In the rows, zero is written as 128.
Each path below is one point turned by a fixed rotation once a step. After each direction that follows a path, write how fast that rotation turns it, in degrees per step (0 if it stays still).
Each turn is a multiple of 5 degrees from 10 to 175, or 0.
Each row of a path follows its step; steps can be skipped.
Rotation 1:
step 0: [131 129 118 116 141 130 136 132 126 146 120 126 133 125 132 128 128 126
 129 128 130 126 131 120 133 127 131 129 119 133 129 115 134 126 121 122
 135 122 121 126 134 132 119]
step 3: [115 133 127 117 135 122 122 125 130 132 122 113 119 125 135 123 133 126
 137 133 122 127 130 125 127 116 138 121 122 122 122 130 121 130 134 128
 124 130 118 124 130 128 124]
step 4: [121 132 121 127 132 132 137 122 126 125 134 113 130 124 127 117 136 122
 126 133 117 120 136 126 112 131 134 131 127 127 123 130 122 136 128 126
 134 122 121 119 131 131 131]
step 7: [133 124 118 126 122 117 136 136 127 128 124 116 130 131 122 126 126 134
 118 133 115 127 120 128 119 117 134 125 137 134 129 128 125 130 134 136
 128 132 129 131 118 136 123]
step 11: [132 132 119 130 132 120 120 117 135 129 121 123 131 118 123 132 122 135
 125 124 123 123 128 130 134 134 118 119 124 129 121 120 122 117 120 127
 133 129 120 132 120 134 116]
step 12: [138 135 111 121 140 132 123 127 136 127 117 127 124 118 129 131 138 126
 123 125 127 120 116 128 126 128 131 123 124 131 126 118 128 129 135 136
 120 123 123 129 130 132 122]
step 13: [133 123 120 133 130 130 135 136 121 126 125 128 111 128 124 134 139 127
 133 131 117 114 123 125 119 130 133 121 125 132 121 121 126 137 128 125
 122 117 130 136 125 127 133]
step 16: [124 122 117 122 136 127 142 128 117 142 128 123 136 118 129 136 130 139
 123 134 125 122 128 129 116 127 133 128 123 130 131 119 127 123 120 128
 138 125 130 125 132 128 125]
step 17: [143 130 125 123 127 126 134 133 129 139 131 133 134 127 129 131 131 136
 123 130 116 128 133 127 136 138 137 118 124 123 134 114 128 129 129 117
 136 120 121 125 129 133 124]
Directions:
[128 127 126 126 125 125 128 128 126 126 126 128 129 127 130 127 124 127
 129 127 133 129 129 131 127 131 130 127 129 126 128 127 125 129 125 128
 125 133 128 130 124 126 127]  85
[130 124 127 126 129 128 126 130 131 126 130 126 125 129 130 131 127 130
 130 129 128 130 130 128 128 131 131 127 127 130 128 133 126 130 129 129
 126 126 127 128 128 132 130]  70
[132 127 130 127 130 127 130 124 127 132 127 128 125 127 127 129 129 126
 128 125 129 128 127 122 128 129 127 128 127 126 128 128 126 126 125 130
 124 127 131 128 126 129 130]  25
[124 127 127 126 129 130 130 128 127 127 124 128 130 132 128 130 129 127
 131 129 131 127 127 126 128 127 131 127 127 127 129 129 128 127 129 132
 128 125 130 132 131 127 124]  115
Rotation 2:
step 1: [128 128 151 135 131 137 125 137 128 125 130 118 132 131 121 133 127 137
 123 126 118 134 121 132 128 120 124 132 126 127 139 120 133 129 124 127
 131 129 121 136 126 122 133]
step 3: [139 127 144 119 127 128 126 120 120 128 129 132 125 129 123 121 129 123
 122 127 130 118 115 133 131 141 131 125 130 140 133 117 130 136 128 130
 134 124 128 131 132 130 131]
step 5: [137 130 136 124 130 138 131 132 114 135 124 137 129 129 126 132 114 124
 121 139 128 132 128 138 131 118 117 123 127 120 130 118 123 127 129 125
 127 122 133 134 133 127 123]
step 7: [138 138 129 128 129 125 134 123 123 133 132 129 117 116 119 139 127 136
 123 118 133 130 121 136 125 120 134 132 132 136 132 119 120 130 128 124
 121 126 123 121 132 133 133]
step 8: [144 122 137 122 129 125 128 119 123 130 133 133 128 128 121 123 131 128
 121 132 121 126 138 129 133 132 130 139 134 133 134 138 134 125 132 115
 125 131 132 128 117 124 136]
step 10: [122 127 140 130 130 128 125 130 131 129 123 129 135 128 130 129 111 120
 114 131 135 131 132 138 121 136 122 145 122 130 131 121 127 127 129 123
 120 126 125 130 119 126 126]
step 12: [142 129 128 133 130 127 136 129 130 121 126 132 128 126 114 121 128 127
 125 133 133 129 111 130 135 129 131 141 116 134 124 129 124 129 136 117
 128 119 127 128 123 133 130]
step 15: [134 129 135 131 134 128 122 125 123 135 132 128 138 127 125 121 123 118
 115 126 132 128 130 135 133 142 132 126 127 130 130 120 119 116 120 140
 139 122 131 121 128 128 125]
step 17: [135 130 132 132 129 142 141 125 125 130 128 141 127 128 119 133 126 126
 126 125 126 131 133 135 133 124 139 129 128 119 132 128 123 115 132 117
 135 119 123 136 125 125 127]
Directions:
[127 128 127 133 125 127 130 130 127 128 128 128 133 127 130 127 130 125
 125 126 124 124 129 130 130 128 130 127 130 130 127 128 128 126 126 126
 128 130 129 128 126 123 129]  160
[129 132 128 131 128 125 128 125 128 129 129 127 124 128 127 124 127 127
 128 131 124 127 128 128 126 129 133 128 128 127 127 126 128 130 128 129
 128 130 127 126 126 133 128]  85
[127 127 126 127 126 129 125 126 127 131 130 129 129 128 133 129 126 126
 129 124 127 128 125 129 124 131 128 127 127 128 128 127 127 126 129 123
 128 128 123 131 129 130 130]  95
[127 129 124 131 129 131 131 127 127 129 127 129 128 124 125 131 129 126
 126 131 132 126 127 129 125 129 127 128 127 128 129 126 127 124 131 127
 128 127 130 126 127 130 128]  145
Rotation 3:
step 0: [130 124 137 128 131 110 127 133 133 140 124 129 124 117 137 130 130 128
 126 114 123 134 133 130 122 127 131 130 126 123 128 130 129 130 130 143
 127 130 117 132 134 130 133]
step 1: [128 118 125 134 127 130 123 133 129 134 137 127 128 122 140 133 115 125
 125 125 126 129 126 129 123 140 137 121 126 122 135 116 137 134 132 126
 135 126 127 131 115 133 131]
step 2: [134 123 126 141 127 134 116 127 131 122 125 125 123 131 128 123 123 125
 127 128 135 134 128 124 137 140 127 126 128 122 134 130 132 133 131 125
 147 133 129 122 141 118 130]
step 5: [140 135 130 128 129 115 127 132 124 132 120 133 128 137 140 130 122 125
 130 124 117 136 137 138 129 125 129 130 138 124 131 132 126 129 138 132
 133 132 128 124 129 130 144]
step 8: [127 122 135 140 126 127 121 130 128 139 125 128 123 125 128 136 131 123
 121 117 134 133 129 129 130 122 126 128 140 127 125 124 131 132 133 123
 117 142 121 138 125 114 128]
step 9: [141 112 124 130 132 127 124 125 125 139 132 127 127 130 134 130 129 115
 120 125 125 129 121 127 130 122 140 126 126 131 143 119 134 131 125 136
 124 127 131 128 137 131 124]
step 10: [141 133 128 127 124 136 129 134 127 134 125 124 124 129 139 123 127 120
 136 124 127 144 130 137 124 134 134 128 123 115 134 135 129 127 141 129
 135 129 134 120 130 132 123]
step 11: [120 126 135 149 124 136 126 123 120 126 126 125 120 125 130 125 123 124
 126 134 131 136 128 134 126 127 127 118 135 129 119 125 120 125 135 134
 140 126 136 129 123 136 130]
step 18: [134 120 124 135 123 123 125 125 134 130 119 126 133 128 137 137 129 127
 137 131 132 134 127 134 135 134 127 118 132 134 148 131 130 130 143 127
 134 136 127 129 124 128 131]
Directions:
[128 127 129 130 127 123 132 127 127 128 126 127 129 130 127 128 131 129
 133 131 125 127 130 128 127 128 125 128 130 130 128 131 127 129 129 131
 129 127 127 129 124 132 130]  55
[129 125 132 128 130 126 128 130 127 127 129 128 131 125 127 126 129 128
 129 125 128 123 129 130 130 126 126 129 127 127 127 125 128 128 129 127
 126 133 131 130 130 132 129]  85
[127 127 131 125 128 126 128 127 129 134 129 130 130 127 126 126 127 130
 128 127 126 129 124 127 129 130 126 130 132 128 126 127 133 131 127 129
 127 129 126 126 127 127 126]  45
[126 127 126 132 133 129 131 125 130 129 124 128 130 130 127 129 128 127
 128 129 129 129 129 131 126 132 126 126 126 127 126 126 131 126 126 130
 125 129 129 127 131 127 129]  160
Rotation 4:
step 0: [122 144 131 131 129 129 125 118 130 128 115 126 117 138 118 130 131 122
 119 129 134 125 133 133 121 121 130 132 124 119 133 120 122 127 121 136
 118 136 136 131 134 130 123]
step 1: [132 125 136 125 128 137 136 125 132 141 122 126 120 127 129 124 138 125
 136 122 124 120 130 128 139 125 123 130 122 130 132 135 130 129 124 141
 119 140 130 136 139 139 124]
step 6: [122 130 121 132 137 137 130 117 132 117 114 131 112 132 119 132 131 126
 129 128 134 130 132 133 133 129 124 132 131 141 134 128 118 127 117 138
 130 137 129 129 136 131 127]
step 10: [130 120 132 131 123 133 135 129 127 137 123 135 117 125 119 118 131 131
 132 129 130 123 135 139 140 120 130 129 116 128 133 133 128 130 122 136
 118 145 136 131 127 128 124]
step 13: [132 134 137 130 113 131 126 129 126 135 118 136 119 130 131 125 131 127
 122 114 127 133 126 138 129 130 129 124 116 126 133 136 129 135 119 134
 121 135 135 122 137 138 130]
step 15: [130 144 124 136 133 133 127 118 132 131 121 137 111 130 125 130 130 130
 132 126 131 131 131 127 125 129 117 132 130 133 127 134 125 132 124 147
 129 138 127 135 137 138 125]
step 16: [129 125 146 129 128 135 129 126 128 127 113 125 124 131 125 128 134 134
 122 132 119 127 128 135 136 138 132 128 125 128 138 137 126 134 123 143
 118 138 137 129 126 127 138]
step 17: [138 131 129 137 127 140 127 129 130 128 117 125 135 140 130 131 136 122
 137 122 133 130 130 137 120 129 121 130 124 120 136 127 121 128 125 136
 139 132 141 136 130 137 123]
step 19: [133 118 128 128 131 137 132 134 133 133 117 132 119 128 132 122 132 125
 134 122 129 120 131 140 139 131 118 127 125 127 139 136 126 132 125 138
 118 136 139 123 139 127 124]
Directions:
[129 128 130 126 125 123 129 131 129 127 129 133 126 130 129 127 131 127
 128 132 130 128 131 129 128 124 129 127 129 128 125 127 130 128 124 130
 127 126 128 129 126 131 131]  25
[126 129 128 126 124 129 127 126 131 126 128 127 126 128 126 123 129 127
 129 126 125 131 125 125 127 130 128 128 128 125 125 130 130 126 125 128
 129 129 126 126 127 130 127]  35
[130 127 129 125 128 126 131 126 124 131 128 129 125 127 132 125 127 128
 128 124 126 130 130 128 129 128 129 124 129 126 128 130 128 129 129 129
 130 130 130 128 126 124 131]  125
[125 133 129 131 126 129 125 129 125 129 131 130 125 129 126 127 125 128
 127 126 127 129 130 128 128 128 128 130 125 130 128 129 128 129 130 128
 124 126 130 127 123 127 128]  140
[131 130 127 128 129 127 125 130 131 128 127 129 127 129 133 126 125 125
 128 126 130 129 130 130 125 128 124 128 129 125 127 132 128 130 131 128
 128 126 127 126 131 130 126]  175
[131 128 130 128 125 125 130 130 129 129 126 130 131 126 127 128 128 134
 127 127 130 129 128 129 133 132 127 129 126 128 128 129 130 128 131 130
 126 128 126 125 128 128 126]  125
Rotation 5:
step 1: [125 133 130 128 119 132 143 123 124 124 128 132 116 133 127 133 128 134
 126 126 117 143 124 118 133 130 132 127 145 132 122 126 126 119 124 124
 123 128 128 120 126 132 117]
step 2: [121 130 126 132 125 128 128 121 129 127 136 131 131 133 135 125 142 127
 119 127 137 134 112 130 124 130 129 113 131 131 125 135 117 126 118 121
 139 126 128 124 141 134 129]
step 4: [119 124 124 125 130 129 126 129 123 150 127 135 131 124 127 125 127 133
 134 130 121 122 119 112 135 131 137 124 131 140 118 130 120 128 140 131
 123 133 128 131 126 128 124]
step 11: [125 131 135 127 144 129 139 126 131 127 127 140 122 123 130 133 133 140
 131 134 124 137 122 128 134 133 110 124 128 127 122 120 122 126 127 128
 118 127 123 126 133 142 123]
step 12: [127 129 124 134 126 122 133 124 127 137 125 130 125 131 121 114 136 141
 122 125 130 125 116 118 120 131 135 113 122 126 122 114 119 123 123 128
 122 125 132 136 135 122 122]
step 13: [127 133 138 124 140 133 122 134 119 132 131 124 115 130 131 127 131 129
 121 129 132 130 128 122 114 130 143 115 138 129 133 123 130 120 142 128
 136 123 127 127 128 132 126]
step 14: [133 124 142 129 125 137 129 136 118 138 143 129 137 131 131 124 134 136
 136 123 122 132 121 131 133 137 129 120 135 127 125 130 126 139 139 126
 124 141 123 124 125 129 133]
step 18: [133 119 142 121 127 133 142 130 121 125 137 126 123 126 118 134 135 129
 123 131 137 134 115 140 121 126 139 121 132 138 122 126 126 134 131 124
 131 135 121 130 129 128 120]
step 19: [121 129 140 126 135 129 133 139 130 124 138 121 130 123 128 131 136 128
 134 116 113 132 120 132 128 136 119 118 133 124 121 128 134 125 128 131
 129 123 137 134 144 130 126]
Directions:
[128 126 131 128 127 128 128 125 125 128 131 129 125 130 131 128 129 128
 127 127 130 127 129 126 126 127 130 128 133 126 129 131 130 132 125 126
 128 126 125 126 125 127 127]  90
[129 130 125 128 125 132 129 131 128 132 130 126 128 126 129 127 130 130
 130 126 127 127 126 128 129 128 124 128 129 126 126 133 125 128 128 127
 126 124 129 129 127 129 127]  145
[127 130 129 129 125 128 130 124 127 129 128 128 129 130 128 124 128 132
 126 129 122 128 128 128 129 130 127 130 129 129 125 128 130 127 128 129
 124 131 130 130 126 125 131]  135
Rotation 6:
step 0: [126 128 120 118 123 119 117 120 126 129 122 130 127 138 133 132 119 119
 124 138 133 134 126 120 127 126 135 127 124 136 132 127 129 130 127 140
 119 119 131 128 128 118 127]
step 1: [131 125 144 133 138 140 131 126 115 118 120 122 132 127 130 129 124 136
 123 129 119 125 127 130 131 125 127 117 131 130 129 131 136 129 127 134
 121 116 129 122 120 122 134]
step 5: [132 124 126 121 129 124 130 134 130 128 131 131 129 131 132 130 118 119
 120 141 130 130 120 139 115 126 131 126 140 135 140 128 132 124 132 132
 125 119 133 117 124 120 126]
step 6: [130 124 135 124 128 129 127 130 123 124 119 122 134 122 133 125 122 139
 132 131 129 129 127 111 134 129 115 120 122 140 130 135 131 129 124 137
 126 126 123 115 132 127 127]
step 7: [122 134 136 128 125 131 131 118 122 132 136 115 121 131 138 134 146 132
 127 131 122 129 132 128 132 132 125 130 130 135 132 133 122 128 127 128
 133 120 130 138 117 121 124]
step 8: [127 139 123 129 126 138 135 119 132 127 121 127 139 132 130 126 132 119
 128 129 129 129 129 127 117 121 133 125 128 116 132 136 116 133 113 129
 129 124 135 125 136 131 134]
step 11: [120 128 132 125 125 121 122 126 134 127 127 123 137 122 129 124 131 128
 120 129 123 141 120 119 127 123 129 124 118 146 140 132 125 124 128 132
 130 127 128 123 137 123 118]
step 14: [134 133 122 137 118 126 133 136 136 121 135 118 135 130 129 132 126 128
 140 139 137 124 121 118 127 129 123 127 130 122 129 134 118 131 131 132
 131 131 129 138 133 131 121]
step 16: [125 130 125 127 134 136 122 131 129 124 123 134 131 124 132 125 126 120
 130 129 128 130 116 144 126 121 135 133 121 149 135 131 120 126 129 129
 133 132 132 128 131 125 122]
Directions:
[127 126 130 131 127 129 127 126 124 125 129 134 126 128 129 131 127 128
 129 128 127 127 129 127 132 129 129 129 128 129 127 128 129 130 126 128
 133 128 128 128 124 128 129]  125
[124 129 127 129 123 125 130 129 129 128 128 129 131 126 130 128 123 127
 128 131 130 130 126 127 129 126 131 128 124 126 129 128 129 131 127 131
 130 128 129 126 131 129 129]  130
[128 124 126 126 127 130 127 129 132 126 133 129 129 132 125 129 127 127
 130 126 131 129 126 126 128 127 130 127 130 130 127 132 132 127 129 128
 128 127 129 130 128 129 131]  70
